Where one turn sends some rows of the set: a few examples, then the rows asked
luga: [ 11.1 -15.0  -0.8   1.8 -16.3 -19.1  -1.0 -11.3  -5.4  12.1 -22.6 -19.3
 -13.7   3.8   5.7 -18.0  -8.9  15.4  21.4  -2.7]
Kefed: [  3.6  -1.2 -10.1   5.8  -2.1  -1.7  -8.8 -19.8   6.2   7.3   0.8  -7.3
  -2.7  -7.7  16.7 -38.1   2.4   5.3   7.0  -8.6]
tib: [ 10.8  -5.8  -9.3   8.3  27.7   0.2   6.4  -8.0  -9.5   6.2 -15.8  -3.8
   2.5  -2.1   9.5 -13.4  11.9  12.9  23.1 -12.1]
Zus: [ 15.3  -2.3  -4.9  -1.4   3.8  -8.8  -1.7  -1.9  -2.7   3.6 -25.0   4.4
   6.2 -21.5  12.7 -17.2  14.5  33.5  -6.3  -5.1]
Sases: [  9.5  -7.0  -5.8   4.7  16.9  -3.1  -2.0  -1.9  -2.3  10.2 -16.2  10.6
  10.9  -6.2  -2.6 -19.5   6.7  11.6 -13.8   7.4]
Supak: [ 14.1  -4.3  -1.8   1.6  16.2 -11.3  -5.2  -6.8   3.1  11.6 -26.1   4.4
   9.7 -12.8   4.2 -20.5   9.3  25.0 -12.9  -0.3]
Lege: [  5.0  -7.8  -5.4   2.7  10.5 -11.9 -12.2  -3.4 -14.0   7.3 -27.2  15.0
 -16.3  -6.5   3.6 -28.9  -3.5   8.5   7.4  -7.6]
falu: [  3.3  -3.5  -1.3  -1.7 -14.3   7.8   1.8  12.8  -3.5  11.8 -31.4  -9.7
   6.2  -9.3   7.5 -10.0  18.9   1.5 -10.9   2.8]
nozaz: [  4.0  -5.9  -4.4  -3.8  -5.4   3.1 -13.2   5.5 -16.9   9.7 -38.9   8.2
  -0.9  -2.3  -3.8 -19.4   7.0   0.4  -7.0  -9.9]
lise: [  6.4 -15.6 -15.8 -10.3   2.2  -5.8  -0.4 -16.9 -13.6   5.2 -27.7 -15.1
 -27.6  -0.9   3.9  -9.9  -5.1  13.7  15.8   1.2]
fef: [  6.2  -5.1  -2.5   6.0  13.2 -15.2   3.1  -3.2   2.8   9.6 -13.4   1.0
 -19.9 -17.4  18.6 -25.7   0.2  15.5  11.6   7.5]
zik: [  8.5 -10.1  -3.5   7.6 -24.5 -12.1   9.0  -3.6  -4.3   7.0 -16.3 -21.8
 -13.2  -1.6   6.7 -12.7  -5.2  13.3  20.6  -0.4]
tufo: [  5.2 -11.1  -6.1  -8.0   5.4  -6.9   5.6  -3.4  -8.8  -1.7 -14.6 -26.1
 -17.6  -0.2   9.3  -4.2  -3.0  11.2  22.7   6.3]
lim: [  1.4  -2.1  -7.4   2.7 -11.1   5.6  -5.7  -7.1  -7.3  -6.7 -18.3 -10.0
   0.4   6.7  10.8 -31.7   6.2   6.2 -11.4 -23.7]
buvu: [  4.0   1.9  -2.4  -2.2  -3.2  -3.4   4.8   3.5  -2.0   1.7 -16.9 -29.4
  -2.2  -3.3  -1.6   0.6  -0.5   0.0  19.4   5.7]
Zuta: [  7.0 -15.0  -1.3  -1.7 -15.4 -15.9  -6.1 -15.5  -8.9  15.6 -25.1 -14.0
 -10.3  13.3  -2.4 -17.3  -9.8   5.9  12.0  -0.3]
mutuk: [  7.2  -7.3 -10.0   5.2   6.2   4.6   3.9   5.3 -11.1   1.7  -8.7  14.4
   9.8 -12.4   2.2 -16.5  10.9  12.5  -9.8   6.1]
nozik: [ 12.4  -4.5 -11.1   0.9  -1.6   1.2   5.0   5.9 -10.8  -2.4 -14.3   9.8
   6.3 -21.9  10.8 -15.4  15.2  25.2  -4.2  -1.9]
Tegi: [  8.5 -13.3 -14.2  -5.6  17.9   4.8  -2.2 -16.5 -19.0   9.2 -24.1   3.9
   0.6   1.5   9.2 -10.8  17.8  11.6  13.8 -13.7]
Vis: [ -0.3   2.4  -8.5   1.4  -4.7  -3.8 -10.9 -17.2  -5.2  -4.5  -6.6   0.1
  -2.1   1.3  11.3 -36.0   1.6   3.0   0.7 -19.7]
lur: [  9.2  -6.6 -11.0   8.5  -5.9   8.5  -2.3 -13.2  12.9  12.6  -7.4 -20.5
   0.9  -8.5  17.7 -34.3   8.1   9.5  -0.7  -5.6]
Sefeg: [  7.3  -6.5  -9.6   8.2 -10.3  14.0   0.2  -5.2   3.3   3.5 -18.8 -22.7
   3.2   0.5  13.8 -31.6  10.2  10.4 -10.6 -15.8]
tumav: [  1.9 -12.1  -4.2   1.5 -24.1  -8.0   1.7  -9.7  -9.4  11.9 -21.7 -14.6
  -7.4  13.4  -5.6 -11.6  -5.8  -2.6   5.3   3.8]
vigup: [  6.0  -3.7 -17.4  -7.7  -7.8  -2.4  -4.2 -18.6  -9.3  12.9 -36.9 -12.5
 -19.2  -3.7 -11.0  -5.8  -4.9   4.3   7.4  -4.0]
zofun: [  8.3   8.9  -7.4  17.1  19.1  -2.4  17.1  -7.4   2.9   7.7 -16.4 -11.0
   3.7  -8.2   5.8  -6.3  15.8  10.1  13.6  -8.6]
Tigor: [  4.6  -1.4 -16.8  -7.2   4.2   6.2   4.0 -21.6 -13.4  14.3 -30.5   1.4
   2.6  -1.6   5.6  -3.7  26.4   7.9  -2.6 -11.5]
sugi: [  5.5   5.5 -10.0  -2.0 -12.1  -1.0  -0.4  -6.5  -2.2  10.3 -30.0 -21.1
  -3.2  -5.1 -14.9   0.6  -1.6  -4.9  10.0   0.2]
keko: [  4.6  -1.3   0.3   4.6  -2.4  -3.2  10.4   7.7   8.8  12.6 -15.6 -14.7
  -5.0 -18.4  21.3 -14.8  15.3  10.7   1.1  13.4]
moz: [  3.8  11.8 -12.3   7.2   4.5   2.3  16.6 -15.8   1.1  13.2 -26.0  -7.3
   3.8  -8.5   3.1  -0.8  24.2   6.5  -2.5  -8.7]
Dos: [  3.5  -8.4  -6.5   7.1 -30.1  -5.8  11.8  -2.9  -6.7   8.0 -16.0 -18.7
  -9.4   4.1  -0.1  -9.3  -3.3   2.8   9.6   3.4]

Zuta turns into luga
tufo turns into buvu
Tigor turns into Tegi
Now find these:
Supak turns into Zus
nozaz turns into Lege
Sefeg turns into lim

